Rows are one point carried round by a steady rotation, each followed by how many ticks it has turned.
The counts run from 0 to 293.
[121,91,97,74,115,107,70,82,91,81,110,117,101,108,98,137,94,90,89,111,71,82,73,118,115,119,107,77,96,98,53,109,110,117,128,92,108,97,87,94,102,96,98,104,90,115,113,103,149,101,103,63,113,146,123,98,93,89,124,93,89,67,90,89,90,90,110,89,116,116,95,119,110,138,95,107,113,67,81,86,126,100]	228
[93,116,63,95,120,113,106,91,61,87,130,95,80,147,79,115,110,112,77,123,133,104,84,91,113,106,103,125,109,92,112,70,82,131,91,93,109,124,89,115,85,107,81,93,99,116,75,112,110,110,89,90,100,93,88,85,88,103,82,83,102,95,84,92,84,70,96,121,114,76,81,102,110,85,102,109,93,140,107,102,125,82]	185
[116,88,98,100,128,95,76,89,107,56,88,129,92,113,102,126,108,60,112,99,87,115,102,80,109,92,83,105,120,97,93,132,117,114,92,91,129,67,93,109,73,136,97,105,110,94,66,88,113,94,136,79,90,89,115,89,101,86,121,84,110,94,139,110,70,95,118,105,123,81,95,115,90,118,109,108,94,109,90,136,108,110]	20
[84,104,90,80,118,79,115,123,91,105,100,102,99,118,99,106,86,102,100,113,113,145,102,64,95,89,97,143,115,102,114,89,95,135,77,96,110,92,92,136,82,95,80,129,80,124,83,131,77,134,118,109,102,72,72,80,90,121,85,120,114,81,78,104,94,109,90,118,104,92,91,117,103,92,84,83,112,118,106,95,121,73]	158
[117,104,86,86,86,101,85,102,86,66,114,120,97,123,77,137,123,130,85,110,95,74,100,124,113,106,115,76,114,96,114,89,96,133,118,64,110,114,86,69,84,92,77,92,88,116,95,87,142,83,97,90,115,120,114,86,109,91,87,92,107,79,112,89,85,73,115,115,127,69,91,95,104,74,94,114,108,112,94,101,135,101]	200
[135,66,114,105,73,91,85,128,114,109,94,123,76,85,89,82,80,125,121,108,114,106,139,73,106,103,70,94,120,109,107,101,102,85,73,102,102,95,121,76,98,101,96,114,74,88,86,96,112,129,110,121,101,98,122,88,110,117,143,103,113,101,117,120,102,109,92,80,122,123,106,124,119,105,87,140,126,107,107,100,95,130]	119
[111,105,125,86,106,85,81,107,111,55,83,90,112,97,130,125,135,111,118,103,74,104,82,103,92,93,113,89,95,95,105,119,124,141,127,72,112,76,87,104,105,130,82,119,92,104,99,79,110,100,123,115,86,94,92,75,107,83,87,102,112,107,120,113,76,94,122,84,94,60,87,94,91,128,101,73,106,123,124,96,125,95]	48
[111,106,109,90,87,103,95,75,95,85,115,81,83,84,109,104,120,109,112,133,104,81,75,61,106,106,117,96,91,78,104,109,111,127,93,69,82,86,91,102,135,113,102,105,89,78,78,76,114,105,76,123,100,103,90,97,112,99,97,102,113,148,121,118,84,107,123,86,80,101,80,103,86,130,98,95,106,140,140,97,135,124]	69
[91,105,93,95,83,83,105,121,94,77,96,120,97,108,75,104,107,109,93,112,111,107,103,73,96,85,111,121,126,78,140,91,93,134,80,62,119,94,93,96,80,96,74,100,92,98,59,92,99,102,115,105,109,72,98,80,110,106,88,114,127,99,121,110,87,94,110,141,102,79,88,108,84,73,83,96,97,142,113,113,147,103]	172
[122,109,94,110,109,119,104,80,91,71,119,84,79,120,109,104,134,119,105,127,118,88,90,84,103,104,102,95,97,96,114,98,103,112,110,79,76,102,94,97,113,123,101,93,96,87,81,79,118,108,86,114,93,90,91,78,110,75,104,64,107,154,115,112,78,78,104,86,97,85,80,85,107,134,110,110,86,148,150,106,107,118]	65
[137,93,87,89,133,110,93,76,103,71,114,144,92,96,104,102,106,83,123,107,95,105,97,85,101,105,102,100,117,96,74,144,113,81,100,106,88,74,99,100,86,117,113,116,105,90,73,89,125,104,108,87,100,122,121,103,75,89,147,75,105,107,116,110,80,92,100,77,118,109,85,128,94,145,110,105,97,99,92,107,102,119]	243
[105,75,118,97,137,111,94,145,92,97,99,131,85,103,98,94,69,65,108,106,133,130,115,80,106,90,72,133,108,103,100,95,94,84,88,101,98,100,108,111,64,117,94,112,86,88,100,109,94,134,122,91,98,89,109,77,76,100,111,75,115,105,89,120,106,100,61,125,112,118,114,102,122,124,94,117,96,99,114,85,87,93]	139
[108,102,90,99,145,110,82,95,95,72,105,98,94,134,125,113,130,93,116,107,96,117,73,91,103,110,78,116,90,116,79,118,114,121,106,113,124,78,97,136,101,139,98,118,102,112,95,109,93,110,130,110,70,78,92,74,87,99,106,86,102,107,90,100,64,76,105,79,102,71,82,101,106,132,122,86,82,114,114,108,101,84]	34
[120,97,104,84,145,102,104,82,95,87,99,101,77,94,136,98,108,76,136,117,108,129,90,74,100,97,86,118,99,95,73,139,107,89,100,117,93,82,96,122,95,131,116,117,99,95,94,113,103,118,126,94,88,94,92,90,90,97,139,74,99,117,95,118,81,101,88,86,104,106,86,118,118,160,130,104,94,121,113,85,94,105]	265
[131,106,86,100,108,96,86,71,107,83,83,127,102,117,101,105,108,84,94,114,89,107,104,99,98,106,80,99,96,103,76,141,111,111,95,91,119,77,115,116,100,110,91,84,96,113,76,106,122,109,123,71,97,103,113,99,114,83,146,92,103,98,128,114,71,98,120,91,126,126,81,127,117,146,116,92,109,80,95,123,95,133]	252
[106,96,89,94,111,79,102,142,91,88,81,98,103,140,92,109,99,112,92,97,111,135,111,113,102,85,77,123,111,124,123,77,89,133,86,87,147,107,104,105,75,112,69,96,74,134,91,126,102,127,133,101,94,68,96,62,109,97,101,106,113,73,89,104,98,83,80,112,123,87,99,99,129,104,96,100,104,118,94,88,106,76]	155
[106,74,125,93,95,101,73,121,115,73,106,149,100,94,103,114,125,81,135,91,79,104,89,79,94,109,81,99,114,89,71,139,128,98,104,103,115,55,89,111,75,136,95,133,100,90,94,101,98,84,141,110,104,94,110,89,78,118,109,112,123,92,117,103,66,91,111,101,114,78,100,114,84,97,114,90,92,98,95,106,110,104]	17
[121,97,117,101,83,83,70,103,104,92,79,130,114,112,105,103,122,115,105,113,94,97,91,100,82,125,63,95,91,96,61,142,114,100,116,100,113,69,121,123,105,97,89,102,94,125,115,130,102,105,129,85,111,103,106,81,121,104,131,117,102,87,114,102,64,104,119,106,114,132,99,111,117,135,113,78,116,85,101,104,101,129]	254
[119,98,74,101,100,130,89,70,84,94,153,139,71,115,71,114,110,109,93,134,117,76,86,66,112,122,102,99,113,72,76,104,100,91,99,104,85,93,97,97,93,88,102,102,104,96,72,95,123,91,87,93,116,125,114,107,79,113,120,91,100,96,103,98,71,88,109,106,118,100,84,114,87,91,99,122,94,115,102,126,126,116]	216
[102,98,119,91,130,118,98,90,93,77,125,96,91,95,126,116,121,96,106,124,112,86,68,82,104,113,111,107,77,77,89,107,117,110,129,83,64,95,86,111,113,121,109,114,93,93,113,95,103,108,92,116,101,109,83,88,95,81,77,68,110,144,92,111,80,93,96,103,86,96,91,80,101,134,108,86,85,137,161,82,112,93]	63
[118,121,92,103,120,115,97,86,109,69,102,84,118,132,122,112,143,128,95,109,95,89,86,109,103,115,94,89,81,108,102,105,108,126,130,78,87,93,98,123,110,123,81,104,83,121,112,96,100,105,110,113,91,94,88,77,105,75,70,68,109,127,99,96,78,74,116,90,119,77,81,87,115,133,108,75,98,123,139,92,93,88]	57
[131,111,84,85,104,98,87,79,101,89,103,69,102,112,118,110,115,139,89,119,90,90,84,117,118,107,116,65,79,122,108,89,100,130,111,79,94,112,101,104,129,113,83,94,68,116,115,91,129,119,67,109,94,117,103,83,109,79,89,82,109,127,98,102,99,80,111,67,112,101,85,99,125,139,95,94,118,101,138,61,100,103]	79
[110,106,77,72,128,115,91,74,80,84,126,115,108,124,88,136,107,99,69,108,96,79,75,114,121,115,118,84,93,95,80,86,99,122,128,82,89,111,83,98,78,87,85,99,98,125,109,103,131,95,86,68,115,140,114,98,76,87,75,78,106,75,83,90,96,80,109,121,128,97,91,105,104,100,84,94,101,92,98,79,123,88]	206
[129,103,97,110,88,89,86,92,117,86,81,131,115,123,104,103,125,117,105,110,91,104,106,100,95,112,66,94,97,111,77,147,103,105,103,95,131,72,123,122,108,111,86,93,88,125,95,111,113,101,129,81,106,98,110,81,121,94,144,105,100,95,133,102,61,97,128,97,116,118,88,120,122,131,110,92,116,81,90,118,95,140]	253
[100,104,138,94,94,77,93,100,104,72,88,95,87,106,136,135,127,98,115,122,97,84,102,82,91,102,82,117,97,56,102,125,119,121,130,69,84,72,94,101,106,100,108,124,89,104,98,102,109,90,132,110,102,100,67,96,127,88,106,102,95,91,125,113,67,106,124,114,106,81,103,99,102,110,108,105,104,135,127,125,131,118]	45
[98,79,137,89,118,93,75,118,111,64,101,142,99,89,114,130,106,56,132,92,86,98,88,82,95,100,84,104,106,79,70,134,125,97,114,96,95,61,86,113,68,133,104,130,105,88,98,100,108,91,141,101,95,107,110,96,78,105,104,99,115,86,117,104,71,101,104,119,105,84,103,106,88,109,116,96,97,93,102,102,114,96]	18
[131,107,76,95,125,120,99,66,97,97,133,138,85,125,104,116,107,104,107,126,112,92,112,74,107,122,81,106,111,84,64,127,104,81,108,112,72,77,110,105,90,82,119,127,96,106,90,119,113,109,110,91,112,125,106,115,84,108,142,81,92,80,91,106,75,100,104,87,141,122,89,126,109,118,113,110,108,92,93,123,95,122]	238
[116,87,91,72,81,96,67,73,99,88,114,124,104,92,82,113,113,116,103,110,76,85,66,86,105,118,118,71,110,108,59,117,116,116,105,96,124,80,90,97,113,107,84,108,95,108,90,89,134,92,97,96,112,127,136,94,89,113,128,126,104,88,110,89,75,93,125,73,98,104,80,128,93,111,93,95,114,81,81,99,144,110]	226
[132,114,104,90,101,100,91,91,94,93,107,68,99,118,119,120,110,141,83,120,102,74,91,119,120,113,99,68,82,111,100,84,95,116,124,71,82,124,106,96,121,93,93,97,70,121,130,104,132,118,82,101,103,122,99,82,119,83,87,82,98,109,90,104,99,86,107,86,117,103,91,96,131,136,99,109,125,112,139,67,91,104]	80
[97,101,107,90,104,71,83,85,113,80,94,119,105,108,108,125,114,58,107,112,80,114,74,67,101,102,83,117,98,85,78,130,121,129,90,89,125,63,99,134,99,120,87,107,108,111,75,103,102,101,132,85,99,95,102,93,108,103,106,123,114,85,124,105,66,111,138,113,100,100,95,125,86,112,103,80,112,94,97,123,121,107]	24
[122,83,105,95,77,113,71,93,85,86,127,128,84,116,84,129,115,115,97,124,98,58,90,112,104,125,95,78,103,87,66,104,105,98,124,87,108,91,97,71,101,94,98,95,100,108,101,95,151,85,97,83,115,135,122,100,108,96,132,101,95,67,112,99,78,89,117,107,121,105,97,111,107,97,108,123,108,86,86,111,133,127]	223
[112,87,112,103,129,106,93,96,104,84,111,144,80,125,107,128,100,67,121,108,114,103,108,76,103,111,59,114,107,70,72,128,112,89,110,108,98,75,99,108,62,107,113,133,108,97,90,113,104,95,142,86,104,104,99,104,91,109,125,79,100,72,108,108,66,93,102,120,141,86,104,113,103,90,115,124,93,101,95,133,87,103]	14
[117,102,103,90,134,97,95,85,93,60,99,94,73,119,133,125,123,74,122,116,96,112,97,79,103,88,95,120,105,79,109,121,119,128,110,88,104,80,83,101,101,129,109,117,92,95,70,86,114,97,120,108,80,89,85,95,96,80,117,79,100,109,118,117,76,88,110,80,102,69,88,97,92,136,121,115,88,139,121,120,116,97]	42
[124,71,95,91,91,109,95,113,105,122,122,115,86,78,92,79,73,116,132,119,106,114,104,59,111,109,85,97,108,116,84,100,110,80,62,109,83,96,113,104,116,103,90,124,82,87,101,102,96,140,84,126,98,103,120,93,81,131,123,108,125,124,88,113,110,117,85,73,101,118,92,125,109,115,92,119,119,99,115,77,101,106]	114
[113,85,102,101,102,95,82,102,116,79,110,143,92,99,91,110,118,88,138,101,94,107,99,60,95,108,76,111,122,83,76,134,119,92,84,108,105,59,106,113,77,126,98,132,105,90,65,107,93,101,134,115,104,93,102,95,80,127,124,113,119,89,121,102,61,90,115,94,120,76,88,122,83,84,114,96,98,113,89,130,111,111]	16
[122,73,112,110,93,107,93,116,95,129,123,109,78,95,100,96,67,116,111,128,128,91,118,73,110,123,69,107,94,95,74,81,93,75,92,110,75,106,123,104,108,80,106,120,83,97,115,119,106,137,91,114,121,116,105,95,99,126,123,102,104,101,83,106,100,107,76,106,114,143,106,105,128,111,90,126,118,88,125,84,84,122]	112
[107,100,109,103,127,108,92,101,83,74,116,96,79,145,129,133,121,86,109,121,115,95,97,88,101,111,57,131,86,76,77,111,106,111,134,105,91,83,94,123,98,112,115,119,94,118,104,114,99,99,134,99,93,84,70,87,106,95,107,76,87,91,100,105,62,85,100,109,119,81,104,88,120,119,126,107,89,127,118,123,97,94]	36
[126,61,137,99,67,84,79,144,122,108,92,125,92,68,95,96,73,120,126,116,101,96,129,80,102,101,76,91,110,96,100,107,104,84,95,94,98,95,118,75,101,90,87,130,71,89,115,95,115,128,108,116,107,108,114,88,104,120,125,121,114,90,112,117,102,118,92,97,108,125,116,119,113,99,85,127,133,86,109,77,109,130]	120
[123,103,107,95,128,90,80,77,100,73,88,127,101,103,106,121,92,66,95,113,88,107,93,109,108,106,82,95,91,93,68,137,111,104,108,84,116,78,104,111,96,108,106,92,104,106,91,102,127,96,117,55,100,117,117,93,113,69,138,84,95,95,120,114,78,112,113,106,115,133,99,119,116,158,105,99,101,81,99,105,102,123]	251
[114,133,86,96,114,85,103,69,101,62,88,86,102,131,122,127,128,105,80,122,92,102,99,93,108,98,98,99,93,89,120,112,105,144,116,72,102,90,96,121,106,101,91,95,86,120,76,99,116,98,118,96,89,83,75,96,129,68,99,87,99,103,120,110,72,94,139,96,125,87,88,107,101,129,99,89,113,132,130,131,108,114]	51
